In the rows, zero is written as 128.
Each path below is one point turned by a fixed rotation once a step. After each direction that follows a path, write how fast that rotation turns it, in degrees a step (0 if it stays still).
Each turn is a multiple of 5 degrees from 10 to 175, or 0.
Each row of a path follows its step; steps can be skipped.
Path 1:
step 0: [128 131 122 120 117 129 120 133 129 128 124 127 127 128 136 138 124 131
 132 135 130 136 129 120 133 117 129 133 124]
step 1: [141 119 121 130 129 123 133 120 123 117 131 133 139 125 118 132 131 125
 131 131 132 129 127 123 126 126 132 126 124]
step 2: [130 123 127 126 128 136 127 122 127 126 126 125 120 123 137 132 130 126
 123 124 131 113 139 126 130 125 134 122 136]
step 3: [130 128 126 130 131 119 125 126 130 133 132 144 117 123 123 124 130 128
 133 117 128 125 129 137 130 131 121 122 123]
step 4: [130 140 144 130 126 130 129 118 127 133 122 125 120 130 130 120 130 130
 128 125 123 132 127 124 119 134 134 130 128]
step 5: [129 124 126 116 124 120 123 137 135 130 132 127 127 139 136 125 125 131
 131 129 129 142 128 126 125 132 122 125 132]
step 6: [133 130 125 133 117 129 126 123 127 123 123 130 136 131 124 128 126 136
 134 137 124 130 129 114 136 121 128 134 123]
step 7: [132 119 127 119 129 130 134 120 128 124 136 127 141 127 127 136 134 125
 122 124 135 128 140 127 129 128 129 125 132]
step 8: [127 133 118 129 127 128 127 120 129 127 120 134 119 120 134 132 120 127
 122 125 130 117 131 131 140 127 125 122 129]
step 9: [141 133 134 128 131 130 124 125 128 132 130 133 123 123 120 129 132 121
 127 117 123 129 130 137 118 131 128 127 119]
step 10: [129 136 133 121 128 122 127 125 132 132 124 121 115 132 139 127 123 128
 137 127 134 129 121 126 122 131 137 128 133]
Directions:
[129 125 128 126 133 129 127 126 125 134 122 130 128 126 127 129 127 125
 131 126 125 125 128 129 128 131 128 128 131] => 60
[131 128 123 129 129 132 126 129 127 129 132 126 128 129 126 128 129 128
 134 133 130 129 129 124 129 131 131 128 130] => 70
[123 127 126 131 128 129 130 124 125 129 132 127 127 130 127 128 131 128
 127 123 126 126 131 128 134 128 128 125 127] => 70
Path 2:
step 0: [125 126 129 117 125 119 134 134 123 119 129 129 124 122 134 131 127 117
 133 130 117 131 143 131 136 131 118 119 122]
step 1: [129 130 133 129 126 122 132 134 129 113 136 121 120 118 126 133 124 123
 128 128 135 139 136 129 132 110 127 133 119]
step 2: [125 118 131 124 125 133 117 132 120 121 129 119 116 116 126 128 136 130
 128 127 122 123 126 128 132 114 130 142 129]
step 3: [115 121 131 125 132 126 132 139 119 123 132 118 118 130 127 123 137 124
 130 127 117 123 139 121 133 133 132 126 138]
step 4: [120 130 131 142 124 118 135 136 118 114 130 127 125 129 125 131 122 125
 118 129 120 126 138 132 131 122 123 118 130]
step 5: [128 121 140 127 126 112 114 137 123 124 129 130 129 117 128 128 122 121
 126 123 122 128 130 136 130 117 122 130 120]
step 6: [122 124 136 126 133 124 126 136 130 132 137 126 118 113 127 118 139 129
 128 114 129 135 137 128 136 119 132 129 127]
step 7: [120 129 132 132 122 141 132 128 117 122 128 127 115 120 130 129 140 134
 131 126 120 122 141 132 133 120 128 118 126]
step 8: [128 120 137 124 131 126 128 135 124 111 123 121 123 123 129 131 123 121
 134 139 118 128 140 130 133 132 122 119 121]
step 9: [128 130 124 127 127 115 131 136 132 114 131 115 124 112 121 127 122 124
 124 124 126 136 133 125 137 120 122 132 125]
step 10: [124 129 125 122 119 126 118 140 117 126 135 125 120 122 125 129 136 128
 130 125 124 123 132 124 129 107 129 137 129]
Directions:
[128 128 125 128 130 126 127 127 130 125 132 128 130 127 124 123 126 126
 130 127 129 127 126 132 126 126 129 132 122] => 90
[124 125 131 128 127 130 129 126 128 130 132 124 129 127 132 128 132 132
 129 132 132 129 127 132 125 127 127 130 129] => 80
[130 127 128 126 129 131 130 129 127 129 126 128 128 127 129 124 130 130
 128 124 124 130 127 123 121 124 130 129 128] => 90
[124 130 126 131 130 126 133 127 129 132 128 124 128 126 126 130 130 122
 128 127 128 132 127 127 128 128 132 126 127] => 130
[130 130 128 126 129 131 127 127 131 130 126 128 128 124 127 127 130 132
 131 129 128 130 130 129 130 128 124 122 122] => 45
Path 3:
step 0: [131 123 129 122 117 137 132 121 134 131 134 120 130 130 137 138 127 124
 126 139 137 125 128 133 125 133 115 139 135]
step 1: [132 129 133 114 133 126 120 126 127 126 138 119 118 128 134 135 118 135
 135 137 128 130 136 143 128 129 125 133 133]
step 2: [133 133 139 130 133 128 125 121 128 127 127 127 127 132 130 135 126 121
 130 139 126 137 133 135 149 131 117 122 135]
step 3: [123 125 126 131 123 134 121 120 125 127 129 113 138 125 135 126 129 123
 140 144 125 125 129 129 141 128 121 136 127]
step 4: [124 120 129 125 131 124 126 122 119 133 121 116 119 121 121 125 122 128
 138 138 131 131 124 142 133 141 127 134 125]
step 5: [130 119 129 131 123 127 135 125 134 134 130 127 129 127 132 128 129 120
 130 138 131 133 119 145 130 140 117 121 139]
step 6: [125 124 125 123 127 137 128 121 138 122 139 125 132 130 138 133 115 124
 141 139 125 127 129 140 123 133 128 130 125]
step 7: [127 126 142 122 130 125 128 124 128 133 128 126 128 133 123 134 113 123
 129 139 130 129 143 141 135 133 128 125 120]
step 8: [125 124 128 136 122 129 125 120 124 137 136 125 136 130 133 127 132 124
 125 141 131 140 144 137 135 128 118 128 131]
step 9: [131 130 123 123 132 133 122 114 118 132 133 118 132 132 129 122 124 126
 139 132 125 138 125 140 129 129 123 141 122]
step 10: [132 129 130 127 130 121 128 129 127 132 125 121 130 130 125 114 119 123
 129 131 127 130 123 152 141 132 126 123 130]
Directions:
[129 127 129 127 131 126 128 128 125 129 131 125 131 129 127 129 131 128
 130 127 126 133 131 124 134 123 128 129 127] => 60
[130 133 129 132 132 128 122 126 126 129 126 128 128 127 129 122 132 128
 129 128 127 124 128 129 130 130 126 129 128] => 55
[125 130 130 130 128 130 128 129 131 123 125 130 130 129 128 128 124 127
 129 130 126 125 130 126 134 126 130 125 125] => 85
Path 4:
step 0: [126 143 130 125 131 130 125 132 126 123 129 125 130 123 131 122 114 113
 125 119 134 130 137 125 132 130 127 114 136]
step 1: [127 128 136 136 134 123 128 132 129 115 114 126 134 134 135 124 132 124
 125 127 120 134 124 115 130 127 137 139 124]
step 2: [120 117 122 127 126 118 128 126 129 126 127 116 126 123 136 142 135 142
 127 134 140 125 122 122 126 134 128 124 129]
step 3: [126 139 123 135 132 125 120 144 120 127 139 123 127 125 123 125 121 134
 134 120 131 122 128 134 125 130 113 127 127]
step 4: [133 133 126 130 124 136 136 130 117 122 127 139 129 133 140 130 131 131
 132 118 116 137 132 125 125 120 127 136 136]
step 5: [130 134 132 115 134 129 127 120 130 131 116 132 131 120 128 144 133 126
 123 122 139 131 124 118 122 130 131 120 132]
step 6: [116 138 128 136 133 125 124 138 128 117 124 122 123 129 124 128 121 117
 128 132 131 129 135 127 131 137 134 115 122]
step 7: [124 121 131 135 123 127 128 132 128 114 123 117 136 132 145 122 120 135
 124 126 125 127 122 128 130 125 129 141 133]
step 8: [131 122 116 128 137 115 126 128 127 136 126 125 130 131 127 139 137 143
 131 122 136 128 127 119 127 127 116 132 129]
step 9: [129 140 125 130 123 129 132 139 116 127 140 131 118 115 130 126 130 126
 135 123 130 131 131 126 123 133 120 116 128]
step 10: [130 142 139 128 131 140 124 131 120 121 123 134 135 132 138 135 130 125
 123 120 119 127 124 132 122 124 137 136 131]
Directions:
[130 125 127 128 132 124 130 131 128 128 134 127 127 129 132 125 130 131
 128 129 128 127 126 129 125 132 127 130 127] => 65
[127 129 125 126 132 129 130 129 130 131 129 122 128 125 127 129 127 128
 130 130 128 130 128 128 127 122 128 124 125] => 120
[135 134 128 129 131 133 129 125 128 129 129 132 125 128 131 127 128 130
 125 127 129 128 130 127 128 128 128 126 126] => 70
[130 130 133 125 128 129 126 128 130 129 127 127 131 123 127 125 125 129
 126 125 131 125 122 128 126 128 125 130 128] => 155
[131 126 130 127 129 129 126 133 128 124 130 130 125 126 126 126 125 127
 133 126 127 129 128 126 133 128 128 126 124] => 125
Path 5:
step 0: [129 121 121 128 138 124 120 125 119 123 131 130 133 123 130 126 122 122
 118 136 123 123 123 117 134 122 134 130 126]
step 1: [129 129 135 134 125 130 126 130 131 121 120 121 140 127 133 136 120 135
 121 131 122 128 118 125 129 117 128 137 126]
step 2: [140 124 126 135 121 133 115 133 130 122 125 128 124 130 130 127 128 135
 129 135 120 127 127 118 137 134 133 134 127]
step 3: [131 125 134 123 126 130 135 131 132 114 119 131 119 127 134 122 129 126
 121 129 119 123 129 123 136 118 133 130 134]
step 4: [133 125 137 142 129 123 127 125 126 127 131 128 124 122 121 127 132 121
 125 133 129 132 122 124 143 118 135 132 129]
step 5: [130 125 128 132 123 129 124 119 128 130 118 127 129 120 140 141 129 128
 126 119 122 132 122 120 137 122 129 128 136]
step 6: [135 124 127 136 128 128 120 130 137 126 121 130 131 116 132 117 137 124
 129 126 120 133 119 127 125 132 134 135 132]
step 7: [123 133 127 127 125 121 123 133 129 127 124 123 128 125 129 118 132 131
 120 119 116 139 136 123 138 120 132 131 132]
step 8: [117 126 126 135 144 130 117 126 131 129 125 125 122 122 132 124 124 119
 126 128 126 129 126 121 137 124 134 132 123]
step 9: [129 128 120 124 132 124 125 125 125 123 123 120 140 118 131 132 126 135
 120 126 123 128 116 128 135 122 138 130 122]
step 10: [133 125 127 134 123 134 117 127 139 126 122 114 126 127 128 124 120 136
 125 132 126 133 125 123 126 124 131 141 126]
Directions:
[122 127 131 129 131 127 127 126 125 128 129 130 126 128 124 125 127 126
 126 131 128 126 131 127 130 123 127 123 130] => 90
[127 124 127 125 133 130 123 127 126 127 125 131 123 128 131 132 127 128
 131 127 126 127 128 128 128 132 128 125 128] => 125
Path 6:
step 0: [141 129 134 128 123 122 121 131 117 123 131 122 128 120 129 133 127 131
 122 130 132 126 146 138 134 126 130 119 135]
step 1: [138 129 128 132 126 123 126 133 130 125 132 141 124 136 141 130 130 139
 126 125 129 119 131 131 117 138 138 118 134]
step 2: [129 117 134 137 114 127 125 122 121 123 132 125 132 137 145 131 126 127
 132 127 134 130 132 116 129 138 129 127 125]
step 3: [126 135 122 132 117 137 129 126 112 122 138 129 136 128 132 129 128 133
 119 130 128 120 138 121 124 119 122 123 134]
step 4: [125 127 128 120 121 125 127 131 126 141 133 137 139 140 131 120 133 135
 134 135 122 116 138 127 129 129 136 125 133]
step 5: [122 132 144 126 118 120 126 137 129 134 130 124 136 134 129 127 119 130
 125 118 137 132 139 121 131 132 125 128 134]
step 6: [131 137 132 128 125 125 123 142 116 134 127 133 141 117 134 131 124 128
 121 128 127 125 125 123 114 131 127 119 126]
step 7: [136 110 140 126 129 126 120 138 119 126 132 135 140 125 128 135 132 132
 130 134 122 120 134 126 132 134 129 133 129]
step 8: [126 125 140 134 129 125 127 126 124 123 137 135 127 130 126 127 119 142
 115 117 124 120 127 118 134 134 125 122 133]
step 9: [129 122 124 118 119 122 120 116 114 136 127 132 131 123 135 124 122 129
 126 127 123 126 124 122 129 137 126 112 125]
step 10: [129 122 128 115 120 133 119 124 121 122 121 132 133 127 128 135 122 138
 123 130 131 129 146 135 128 132 125 128 137]
Directions:
[125 128 125 130 125 131 128 129 128 125 129 125 123 130 130 123 130 127
 129 130 131 127 133 127 124 129 131 127 128] => 35
[131 128 132 128 126 126 128 128 125 127 125 131 130 126 130 126 128 130
 129 129 126 129 132 122 128 129 129 126 134] => 0
[129 127 129 130 130 133 129 130 124 131 129 127 124 130 127 128 129 129
 125 131 124 127 129 125 133 125 129 129 126] => 85
[124 130 130 128 131 125 126 129 133 128 131 128 125 132 132 128 129 130
 128 127 128 132 126 123 131 131 128 127 128] => 110
Path 7:
step 0: [123 132 136 130 125 141 136 125 127 113 134 125 136 127 130 113 124 129
 122 122 124 135 131 129 138 127 127 133 141]
step 1: [129 123 118 136 127 119 120 136 125 117 138 120 138 118 127 138 131 132
 121 133 136 127 128 141 129 128 127 122 132]
step 2: [129 124 132 131 112 123 126 124 122 129 113 122 116 120 113 129 129 132
 136 133 132 123 126 124 139 132 127 136 128]
step 3: [126 120 124 130 130 131 136 141 134 119 126 123 109 136 138 125 130 127
 123 125 120 139 127 127 136 122 133 135 124]
step 4: [131 116 121 125 125 123 123 116 133 120 134 137 137 135 133 136 125 135
 134 117 125 124 128 138 129 128 141 135 132]
step 5: [123 126 136 132 124 132 115 119 126 115 117 129 137 123 126 119 141 123
 118 127 125 121 125 121 133 119 123 131 133]
step 6: [131 139 121 137 125 118 133 143 116 122 133 130 125 133 130 122 132 125
 123 122 139 126 122 138 135 127 119 135 130]
step 7: [130 136 121 117 126 132 131 117 125 118 135 122 117 118 117 135 132 137
 136 128 129 133 126 134 136 130 137 131 134]
step 8: [125 109 128 125 124 136 128 132 130 111 122 128 117 131 131 129 130 126
 124 142 133 121 141 128 125 125 127 126 129]
step 9: [128 116 130 142 120 132 137 133 126 129 126 136 141 129 124 123 124 129
 131 124 131 134 124 136 134 124 137 144 124]
step 10: [125 130 125 138 126 132 115 120 131 129 129 123 125 128 133 137 137 140
 116 122 127 132 117 129 141 118 131 122 131]
Directions:
[124 132 130 121 129 125 125 127 125 127 131 132 129 128 130 125 129 127
 129 127 128 129 128 130 128 124 124 129 128] => 55
[131 125 129 131 131 129 126 124 130 130 131 133 130 132 129 126 131 127
 126 124 127 128 128 126 132 128 127 127 127] => 65
[126 128 131 129 129 129 132 131 124 127 127 129 127 131 124 126 124 129
 125 127 125 126 124 128 129 128 126 130 124] => 115
[132 129 124 128 130 127 127 134 129 125 126 129 132 128 130 125 128 131
 130 128 128 129 132 130 129 129 128 127 121] => 140
[133 130 129 128 126 132 125 123 127 127 124 127 128 129 127 125 125 130
 131 130 125 132 125 128 129 127 127 127 129] => 145
[129 125 129 124 129 124 127 127 129 130 125 128 129 130 125 125 132 130
 125 135 128 126 128 128 127 130 127 131 129] => 115
[129 129 132 130 128 127 130 128 129 126 123 130 126 127 132 126 127 124
 126 128 131 132 133 125 128 130 125 131 129] => 125
